In the rows, zero is written as 128.
One turn moves each row of this set onto another row. After a few examples, where does it send each row asked below?
gele: [126 122 123 142 125 141 100 138 151 106 130 130 142 129 130 114 124 128
  80 141 157 159 117 128 150 128 172 132 141 138  97  81 119 146 159 134
 141 146 146 115 153 142 138  94 176 153 124  97 114 168 134 133 127  97
 148 162 148]
razir: [133 102 152 124 128 145  82 138 124 113 115 144 148 147 111 119 123 120
 119 152 144 165 116 151 152 142 160 155 148 158 124  98 137 146 146 160
 136 154 131 167 148 151 127 109 175 175 121  87 109 126 151 116 144 111
 116 143 139]
boki: [123 130 132 110 125 135 104 132 112 109 110 133 141 122 128 112 134 163
 106 168 171 160  93 110 140 135 123  98 119 107 127  99 131 145 138 147
 145 120 124 138 116 139 117 115 175 142 137 104 121 152 140 104 138 118
 124  95 171]
Zosa: [137 127 106 139 135 104  98 128 123 129 136 107 152 129 155 122 118 151
 120 137 130 166  89 120 148 149 128 138 128 115 156 108 120 110 153 143
 101 133 164 151 121 153 145 135 168 138 116 101 112 119  99 126 128 131
 119 121 148]
gotag: [140  99 128 110 155 119 108 142 149 111 107 146 142 117 133 125 161 128
  99 147 131 119 100 131 143 138 124 105 127 160 137 122 112 127 145 130
 133 132 133 145 116 165 103 101 159 153 147 129 126 157 132 120 137 117
 118 106 132]
Ket: [124 117 159 121 129 122  81 130 130 129 130 122 148 142 139  99 134 127
 103 156 150 164 116 154 126 146 154 125 130 133 128  99 134 122 136 111
 179 184 171 138 126 146 131  98 160 162 105 101 125 153 125 138 137 114
 137 162 135]
dit: [ 97 130 138 138 128 119 113 101 140 136 124 115 149 141 139 122 118 137
  90 122 127 177 110 125 128 158 129  88 122 110 130  95 121 110 151 114
 150 160 155 107 144 158 133  99 151 158 128 104 136 125 130 134 107  99
 148 130 139]
nobo: [123 137 123 151 111 149 100 139 126 128 109  91 127 119 152 131 130 129
 103 181 135 148 119 126 130 167 165 138 128 154 181 120 157 118 142 119
 157 139 106 130 165 149 128 115 155 151 126 115 130 137 138 136 114 117
 149 108 137]
tevu: [115 108 129 165 147  97  85  93 138 153 135 133 159 130 146 100 128 128
 115 163 132 140 117 127 163 187 119 121 152 158 156 119 124 111 156 138
 132 152 160 133 155 152 145 133 142 161 139 111 135 131 142 114 136 105
 133 151 118]
Zos: [126 120 142 110 136 150  90 131 135 120 129 157 128 118 138 117 126 151
 120 173 130 148 103 116 153 160 143 157 122 140 165  99 159 128 172 137
 168 122 104 140 145 125  99 108 127 147 141 135 135 166 135 121 141 100
 133 128 143]
Miki: [151 120 150 134 137 110  80 116 134 113 130 124 151 152 127 116 109 140
  73 160 168 159 115 154 137 148 142 126 142  97 137 106 151 135 151 147
 137 133 133 139 130 134 133  85 166 164 114 116 104 172 120 161 124 114
 152 142 146]
foli: [126 129 111 145 137 101  91 129 134 113 120 151 125 133 151 120 120 164
 102 174 170 182  95 157 157 164 165 114 141 149 133 109 142 122 147 138
 130 138  93 146 170 147 135 120 154 155 159 108  85 163 146 129 120 119
 133 141 140]
biz: [138 128 121 113 135 128 111 121 137 132 120 130 156 139 133 128 153 134
  96 148 134 157 114 138 129 156 110 115 133 179 127 123 140 117 128 118
 148 145 115 139 153 136 125 126 162 148 165 105 106 144 127 125 132 112
 137 209 130]
rotov: [107 119 120 149 163 116 111 121 131 130 122 128 139 133 147 100 140 139
 114 163 125 155 109 127 164 155 135 126 138 165 165 103 112 116 165 166
 124 113 124 145 142 133 132  83 164 170 132 104 138 146 124  80 135  91
 131 177 152]
luzam: [130 126 164 137 103 132  99 116 122 128 130 126 134 117 146 139 135 142
 113 159 136 150 113 128 166 161 134 118 144 186 125  99 177 113 162 142
 144 150 111 145 142 136 133 118 159 147 173  98 119 141 138 137 133  96
 132 112 147]
Zar: [138 106 114 109 130 133 100 118 132 134 125 127 139 154 151 115 123 137
  85 152 145 161 111 155 144 161 159 121 139  70 158  95 128 115 118 149
 157 128 139 136 133 152 132  90 156 161 148 105 137 134 151 113 125 101
 136 154 163]
mato: [143 105 144 127 139 145  91 127 140 106 104 138 131 148 147  94 134 156
  99 149 155 188 111 125 125 178 164 145 120 111 141 103 129 143 145 152
 121 139 133 123 145 142 119 111 155 152 114  91 108 164 154 134 132  83
 124 118 152]
Rabu: [126 105 144 136 114 115  90 118 135 128 108 131 162 117 132 132  93 142
 111 156 132 153 107 110 126 139 146 119 134  95 151  97 112 116 120 172
 157 127 120 145 176 148 126 112 160 149 161 108 143 138 124 108 132 117
 139 107 132]
kem: [131 131 157 111 137 112 115 105 152 138 110 112 148 118 146 111 116 143
 118 137 119 154 123 106 127 166 165 123 143 133 139 101 132 102 145 139
 138 119 147 136 134 136 132 111 133 160 129  92 126 114  99 115 132 134
 133 100 130]
sidi: [123 131 122 130 131 132  89 117 141 134 121 124 132 128 139 110 134 134
 124 154 148 162 111 145 151 151 153 137 142 185 146  97 125 111 145 122
 175 137 112 139 188 140 129 117 150 149 111 112  78 150 156 126 129 136
 135 171 160]
zigo: [130 128 142 130 123 125 125 113 126 122 119 131 145 109 130 104 112 134
 109 155 146 170 113 121 123 157 138 120 136 183 105 127 133 118 153 135
 152 141 162 140  78 144 122 125 164 143 153 105 126 137 125 132 137 112
 131 137 135]
fani: [147 106 140 151 115 147 113 152 146 146 124 124 138 116 150 116 124 145
 114 131 116 135 109 123 162 127 142 120 151 112 144 109 110  98 145 137
 148 129 129 141 151 115 113 101 151 140 147  94 115 122 111 109 152 123
 116 130 154]
pifid: [126 115 156 169 122 131  95 133 134 124 117 122 144 141 114 114 124 142
 113 149 141 170 107 132 126 155 114 135 140 138 140 113 129 121 166 115
 133 163 139 146 158 147 126  95 161 160  75 108 101 132 140 157 127 110
 133 112 135]
losen: [130 115 109 109 101 133  85 110 148 124 109 123 140 133 126 125 109 139
 118 152 146 159 100 110 126 157 133 131 132 125 161  99  87 120 151 176
 133 105 172 133 137 153 128 150 166 149 125 103 115 141 116 111 127 110
 133 136 148]
Radep: [119 106 156 147 110 137 105 105 143 135 125 131 142 126 123 126 131 146
 118 156 140 148 115  95 149 152 148 116 135 199 151 109 115 114 116 112
 157 161 104 142 122 136 130 133 160 149 149  98 131 145 141 100 126  97
 130 149 141]
Pidu: [145 111 111 136 134 153 120 149 146 118 135 150 133 126 140 104 110 114
  86 158 146 142 113 110 142 141 129 142 122 132 140 107 120 122 162 147
 150 107 136 153 118 127 116 125 168 108 127 135 123 148 129 141 150 105
 126 161 148]
Bavu: [134 115 103 121 118 131 123  94 144 139 120 124 140 121 137 128 144 149
 113 154 122 159 118 127 138 167 115 113 143 154 157 123 114  98 173 118
 136 162 114 155 149 151 140 137 145 169 135  99 112 141 132 117 129 108
 111 195 148]
Lora: [122 122 106 115 138 111 109 102 130 124 119 109 155 133 120 101 117 173
 124 164 138 178 112 138 139 187 131 117 142 133 168 129 129  85 151 125
 118 144  98 153 140 140 151 137 150 176 134 103 136 159 136 116 111 115
 148 163 144]
kep: [132 106 115 142 148 136 107  94 166 130 130 155 131 117 128 148 122 149
 103 174 153 145 122  99 159 164 145 160 137 149 150  98 123 126 139 139
 127 115  86 139 131 123 132 123 139 133 135 124 113 150 125 119 118  98
 134 137 152]
mov: [137 139 154 126 141  88  89 119 145 112 119 138 132 150 147 110 151 155
 123 150 147 165 104 122 120 176 130 107 127 150 141 120 145 115 160 111
 161 139 103 155 161 139 120 116 144 171 124 138 106 162 150 139 132 120
 133 159 133]
Tor: [139 146  98 133 152 103 109 125 132 135 134 131 132 122 125 110 118 153
 103 171 148 174 120 144 124 169 129 102 139 154 162 131 147 100 127 105
 139 133 112 156 140 159 143  99 159 153 123 107 111 155 112 126 116 103
 165 166 121]
gef: [131 124 122 143 128 120  97 120 105 115 131 102 160 126 137  99  91 115
  97 170 142 170 109 136 121 156 138 128 118 135 164 129 121 133 120 153
 158 136 118 145 123 156 137 110 190 115 136 117 131 138 126 156 120 119
 156 123 140]
nor: [120 116 144 149 149 123  89 111 137 133 110 115 145 140 147 135 124 139
 112 173 133 150 110 124 149 168 146 125 128 137 194 141 141 110 117 109
 130 157  84 160 112 129 135 109 152 131 127 127 122 141 124 129 122 118
 134 132 130]
komoz: [142  83 116 113 154 132  93 128 136 122 112 120 141 123 133 118 134 114
  87 132 145 135 118 118 141 134 125 109 111 165 176  99 118 120 118 144
 154 116 128 124 143 147 114 116 175 143 117 123 115 162 147 126 141 127
 142 100 155]
dom: [123 136 131  98 120 133  95 131 141 116 121 129 149 121 128 138 128 123
  99 160 137 150 105 123 122 158 120 112 137 119 140 111 118 124 153 108
 168 117 143 144 127 133 130 146 168 146  88 110 120 134 137 131 133 129
 138  87 135]
bili: [130 114  97 125 135 116  90 107 142 123 121 156 154 113 127  96 105 138
  93 153 148 163 109 128 150 167 126 121 123 148 149 112 154 121 128 127
 133 121 116 124 163 147 132 122 136 115 137 111 109 182 142 115 126 114
 153 189 159]
gim: [125  95 110 130 158 122  97 123 133 123 134 130 146 110 126 108 135 143
 101 156 145 141 115 163 138 149 131 113 132 171 143 102 117 111 117 128
 132 136 139 139 123 156 134 118 165 145 147 112 111 149 127 129 124 124
 141  65 143]
vut: [118 107  84 124 142 128  93  98 132 128 122 130 144 121 124 114 112 141
 118 159 139 169 109 110 167 159 122 116 130 130 164  98 133 104 151 152
 112 153  91 138 170 140 131 138 162 154 142 108 116 147 140 121 130 116
 134 191 153]
nebo: [137 145 113 112 115 151 100 124 117 132 130 118 145 120 137 116 137 119
 106 137 139 142  98 129 170 144 143 119 144 140 139 103 118 166 138 124
 142 142 142 161 132 145 142 116 179 138 138  99 106 127 135 121 155 140
 122 102 153]
sovog: [125 100 121 162 150 121  95 103 131 125 119 114 158 140 166 124 119 149
  84 172 127 155 105 144 127 159 116 122 143 133 177 121 122 100 140 157
 143 112 117 112 142 127 120 140 160 180 131  95 115 148 145 112 111  88
 132 158 131]
nimu: [133 108 131 128 116 126  79 136 123 108 123 118 165 133 129 112 124 160
 146 138 127 152  97 114 131 120 123 111 145 124 149 132 104 112 164 146
 138 133 153 147 117 148 133 122 191 148 145 106 125 125 129  93 144 111
 123 147 151]
loz: [124 125 128 130 126 133 108 110 141 133 149 141 153 141 100 122 109 121
  94 124 126 142 112 140 167 129 143 119 160 126 122  90 137 113 163 131
 136 120 145 139 131 136 119  93 155 186 131 109 129 117 136 112 133 129
 143 160 156]

gef turns into zigo
pifid turns into razir
And these:
nebo turns into boki
biz turns into bili
nimu turns into losen
komoz turns into gim
gele turns into Miki
sovog turns into tevu
sidi turns into foli
Zar turns into dit
kem turns into fani
nor turns into Radep
luzam turns into Zos
Bavu turns into vut

One turn moves each row of this set onto another row. After a few examples, where does it send each row asked below?
mizin: [103 134 115 131 149 146 132  95 116  77 100 144 130 120 138  97 129 116
 108 103 113 121 134 115 115 138 100  92  90 146 152  95  89 106 148 115
 134 129 127]
Sadi: [133 119 101 126 125 148 128  86 119  90 139 113 134 124 108  98  99 138
 150 135 131 135 108 126 147 146 145 125 114 145 145 117 137  97 135 148
 143 115 125]
Movok: [128 117  86 128 136 149 118  84 122  85 149 112 129 112 111  96 105 130
 132 125 129 139 108 125 148 128 134 124 116 144 139 121 129  95 139 143
 160 116 124]
kabu: [105 147 124 114 138 155 152 109 124  71 127 150 127 128 130 142 129 105
  99 112 122 114 124 107 119 144 120 125 113 156 155 102 100 103 128 130
 131 108 138]
reruf: [130 113  81 130 138 141 122  88 118  99 152 117 124 107 106  96 114 131
 133 125 121 135  99 118 162 127 129 124 127 146 136 123 131 102 140 140
 149 115 125]
vibop: [130 123 145 151 156 173 123 115 132 117 119 134 151 133 119 104 119 145
 109 130 122 107 132 111 137 111 114 115 141 118 114 128 119 123  98 143
 126 114 120]
tuzez: [134 107 103 147 136 123 128  88 109 126 125 110 137 129 120  83 129 151
 150 138 139 138 114 134 143 131 128 110 129 147 135 118 143 105 130 140
 136 118 119]
dekim: [119 125 155  90 145 155 141 135 123 108 105 130 125 133 126 147 133 135
 112 111 124 136 134 115 102 126 107 106 134 194 141 113  94 131 131  96
 107 119 136]
viz: [120 130 133  94 146 157 138 122 126  88 130 123 135 121 120 140 122 113
  83 117  94 110 133 104 115 135 105 104 117 176 150 125  88 112 144  96
 106 121 136]
raf: [146 110 139 127 167 157 117 142 131 109 139 110 123 130 111 137 117 126
 122 130 140 167 120 104 124  79 116 118  99 140 132 116  91 120 137  93
 122 108 120]
Ton: [112 121 125 114 153 142 118 109 118  89 105 130 128 125 127 114 133 126
  89 109 105 120 139 111 109 126  86  89 105 178 147 115  82 109 150  84
 115 130 127]
fosi: [120 122 155 105 137 150 134 136 120 114  94 129 132 136 124 138 131 144
 121 117 116 141 136 113 112 136 112  90 128 186 145 106  88 128 132  81
 101 123 125]
fele: [129 109  95 136 132 132 126  85 113 102 130 123 126 124 109  82 120 140
 154 127 136 137 101 124 149 141 132 123 124 150 141 113 137 104 131 148
 143 119 125]
besen: [122 121 148 147 164 174 133 102 131 113 116 125 132 140 122 101 118 142
 112 126 143 102 132 117 132 102 100 120 130 121 106 128 115 127 113 142
 133 115 130]
tagel: [130 110  85 143 133 134 118  82 114 101 137 121 128 118 107  83 117 143
 142 127 123 138 100 118 166 130 125 120 113 151 144 114 131 100 139 132
 136 114 114]
getad: [106 139 126 130 130 149 134 115 113  85  98 147 139 119 136 114 123 115
 121 116 109 128 137 119 116 162 128  82 121 131 156  94  91 108 136 121
 139 130 122]
Bef: [162 101 152 125 157 147 109 134 124 115 110 126 153 126 118 117 113 142
 139 122 119 163 130 117  97  92 117 111 105 148 147 110 121 119 125 123
  96 118 115]
vula: [114 141 114 119 145 162 146 101 122  75 125 137 138 118 125 122 119 110
  97 113  93 107 124 100 130 139 110 105  86 149 158 105  89 104 147 117
 116 117 131]
zon: [127 119  98 123 130 146 131  76 124  84 146 110 126 124 116  99  96 137
 140 127 136 135 110 133 152 128 131 131 107 148 141 115 135  94 147 137
 146 109 121]
dekur: [108 133 151  93 138 147 147 125 125  87 118 135 125 139 130 145 131 115
  99 117 131 122 137 119 104 144 111 120 134 181 149 113  97 111 131 100
 116 114 139]
netok: [154 108 158 118 150 148 114 126 115 112 111 121 133 133 121 146 101 140
 144 127 140 159 132 121  95  89 106 108 116 142 139 116 125 121 142 133
 105 119 121]
posi: [156 101 139 130 172 151 109 145 134 111 126 123 143 123 111 110 129 130
 124 121 125 171 123 107 107  85 122 120  99 148 140 110 101 120 118 107
 116 114 121]
fota: [133 118 100 128 137 134 146  85 118 116 158  98 126 125 118 115 120 138
 128 140 139 127 108 128 162 116 126 134 130 149 130 130 142 103 144 136
 132 100 125]
tozot: [135 115 110 133 129 131 144  92 112 124 141 102 134 129 120 109 119 142
 147 145 140 132 112 133 148 137 137 121 142 142 134 124 148 107 135 146
 132 110 124]
temat: [143 114 159 102 147 152 135 134 120 130  99 118 136 137 126 123 122 154
 128 118 124 144 132 113  96 111 106  97 129 183 133 123 113 138 126  89
 100 118 129]
zev: [118 121 136 103 153 154 123 127 119 108 104 126 123 123 125 136 134 138
 101 107 111 135 135 107 113 112  90  87 118 190 139 116  81 130 146  82
 110 127 128]
zama: [141 121 156  94 147 157 134 134 118 127 112 113 126 129 127 144 112 144
 119 118 124 142 134 113  99 103 103  97 141 174 127 131 114 139 136  94
 108 116 132]
Mil: [128 123 147 148 157 178 134 111 134 120 123 116 145 131 121 101 105 144
 111 136 117 104 135 115 152 109 114 107 128 108 110 126 107 126 119 124
 122 112 117]
Piv: [138 122 142 102 150 158 125 136 119 125 121 111 120 127 122 150 117 144
 107 119 122 144 130 101 114  94  97  92 133 175 125 134 101 135 139  79
 115 113 126]
pez: [132 113 103 125 125 139 139  85 116 104 141 114 129 120 111  96 103 138
 155 133 129 133 103 129 158 143 138 126 127 144 141 114 140 105 142 145
 133 113 124]
kibur: [140 106  85 150 147 130 121  88 113 124 138 104 141 117 112  77 132 146
 134 136 119 133 106 119 153 123 125 107 115 148 136 125 131 105 137 132
 132 119 118]
Zaf: [138 118 136 115 158 155 116 141 120 126 115 117 124 131 115 131 133 146
 108 117 124 148 124  93 110  97  98  92 124 180 127 132  93 135 123  75
 119 116 125]
Fubor: [120 121 147 154 159 166 127 101 136 114 116 130 139 139 131  96 121 150
 107 122 138 114 139 124 148  94  99 123 128 122 109 119 115 120 111 120
 130 103 111]
gadub: [110 129 156 112 124 139 138 126 118  97  97 133 135 145 129 135 123 132
 118 129 121 130 142 121 115 161 117  94 129 168 155 102  90 111 134  83
 106 119 118]
Bab: [120 119 140 109 147 154 119 140 117 113  94 129 127 125 119 130 138 138
 113 113 112 142 134 105 105 130 106  78 130 184 140 113  80 132 133  87
 116 135 129]
kuriv: [136 112  82 136 153 136 129  88 119 118 158 100 129 114 112  97 132 135
 119 133 127 128 102 117 154 111 121 123 121 151 129 133 131 105 137 137
 142 112 129]
Lemit: [131 116  88 139 128 143 112  83 120  88 139 116 136 119 109  90 105 142
 137 129 123 141 108 123 158 133 135 118 107 146 145 114 127  92 135 132
 146 115 111]
bot: [144 114 146 115 155 154 123 142 121 130 102 120 136 135 116 116 133 151
 121 120 117 148 125  98 102 111 109  92 121 182 134 124  99 139 117  79
 106 120 127]
zibi: [148 115 149 119 155 158 118 136 119 110 132 107 119 131 113 161  99 128
 133 136 144 159 124 109 113  87 113 108 115 134 132 123 106 124 149 118
 120 115 126]
lamod: [127 124 152 153 150 170 132  97 131 115 115 126 145 146 122 107 109 157
 115 134 127 100 134 114 151 103  99 119 119 123 117 122 120 121 117 129
 106 104 113]
mifit: [112 122 136 120 143 141 114 128 111  97  92 135 134 129 124 115 136 124
 110 120 111 130 140 112  98 155 109  73 129 164 149 111  82 116 133  95
 127 143 128]
lafiv: [128 115  96 137 130 139 116  81 118  87 132 123 132 128 111  88 112 142
 147 127 140 142 107 126 144 138 135 125 111 151 145 112 136  93 128 143
 150 116 119]
ritol: [125 115  95 121 132 138 137  80 118  96 149 115 118 117 117 100 108 134
 140 123 136 135 105 131 161 126 125 134 127 149 136 117 139 102 148 139
 143 107 124]
reziv: [125 125 143  89 148 163 136 134 124 108 115 122 128 120 122 151 124 132
 101 111 103 128 133 106 112 121 102  96 127 188 141 120  87 131 142  91
 102 123 135]
duga: [101 148 137 126 120 144 150 106 118  79 109 150 134 136 141 138 119 121
 120 119 126 127 137 121 133 153 123 111 116 144 160  89 102 100 135 109
 122 103 114]

tagel turns into ritol
zev turns into dekim
duga turns into mizin
And these:
Piv turns into temat
Sadi turns into Lemit
kuriv turns into tozot
vibop turns into Mil
zibi turns into Bef
gadub turns into Ton

One turn moves each row of this set onto another row. After a few examples, where does it send each row asked below?
Pazez: [140 137 107 162  94 116 123 135 135 125 119 149  90 129 126]
fopak: [120 145 126 159  53 151 128 139 113 171  96 112 123 153 103]
fakor: [132 153 141 153  68 107 130 147 127 138  77 143 102 123 117]
razut: [ 91 146 113 152  78 147 121 138 120 157 136 110 107 163  95]
kes: [125 132 147 165  71 124 116 137 137 137 110 127 107 135  78]
zet: [124 138 127 168  50 140 122 136 119 179 101 115 128 156 108]
talub: [111 141 124 160  56 141 127 140 113 183 108 115 123 157 107]
Maliv: [121 134 146 162  68 125 116 139 136 133 106 126 107 128  78]
Moriz: [ 90 174 112 173  69 125 128 122 124 142 138 121 143 158 135]
muf: [133 155 130 147  69 108 121 153 123 146  75 133 105 119 120]
kebo: [138 140 108 164  96 113 115 141 134 129 118 152  93 130 119]
zila: [119 131 146 159  68 123 116 146 131 140 108 126 107 130  79]
fazu: [119 147 121 159  59 143 126 134 110 180  98 119 130 161 104]
rop: [122 172 103 161  93 117 147 134 135 115 117 135 113 134 152]
padig: [113 171 106 148  86 121 151 145 132 110 111 133 109 132 151]
luve: [ 89 182 111 169  81 132 119 119 125 137 129 121 143 151 134]
dele: [126 166 109 152  85 118 149 136 130 104 114 132 106 133 150]
Vena: [ 87 163  96 154  96 110 114 135 137 123 133 142 124 146 118]
limu: [132 154 144 161  64 115 121 147 122 139  76 127 106 121 108]
Domev: [ 81 163  99 157 100 114 113 141 132 130 127 139 131 146 118]
Defo: [ 84 170 122 162  77 134 126 120 121 143 132 118 150 160 130]
tudi: [139 140 108 156  89 115 122 145 129 119 120 149  87 128 124]
gos: [132 167 105 157  92 124 151 137 139 115 105 141 107 130 145]
Tib: [ 84 179 111 172  74 134 127 127 121 148 130 121 147 153 130]
Gubaf: [114 144 124 165  61 155 131 138 114 175 104 113 128 162 108]
Mefa: [140 157 137 153  69 108 125 145 128 131  76 128 109 118 111]
gat: [ 89 146 117 154  82 153 122 137 116 146 132 109 104 164  93]
buza: [ 87 146 114 153  75 151 123 138 113 153 129 110 102 163  98]
Nuru: [133 152 138 142  64 115 128 150 123 142  79 128 103 118 110]
Vupe: [ 97 180 116 176  73 134 127 120 120 142 134 125 147 153 133]
nav: [134 158 139 148  72 111 131 151 123 143  71 124 106 124 111]
Riz: [118 174 106 148  90 123 147 127 130 116 117 141 109 135 155]
girur: [124 172 115 159  91 123 154 139 129 111 113 134 112 131 148]
zof: [ 91 175 121 172  67 137 129 120 125 135 137 114 143 154 130]
Dovip: [ 84 163  97 151 103 117 114 142 131 126 128 143 123 145 116]
kesuz: [120 134 135 163  58 140 126 139 108 175 101 115 121 160 108]

Domev turns into buza
muf turns into padig
Moriz turns into talub
And these:
Mefa turns into rop
kesuz turns into fakor
fazu turns into nav
tudi turns into Vena
gat turns into kes
luve turns into Gubaf

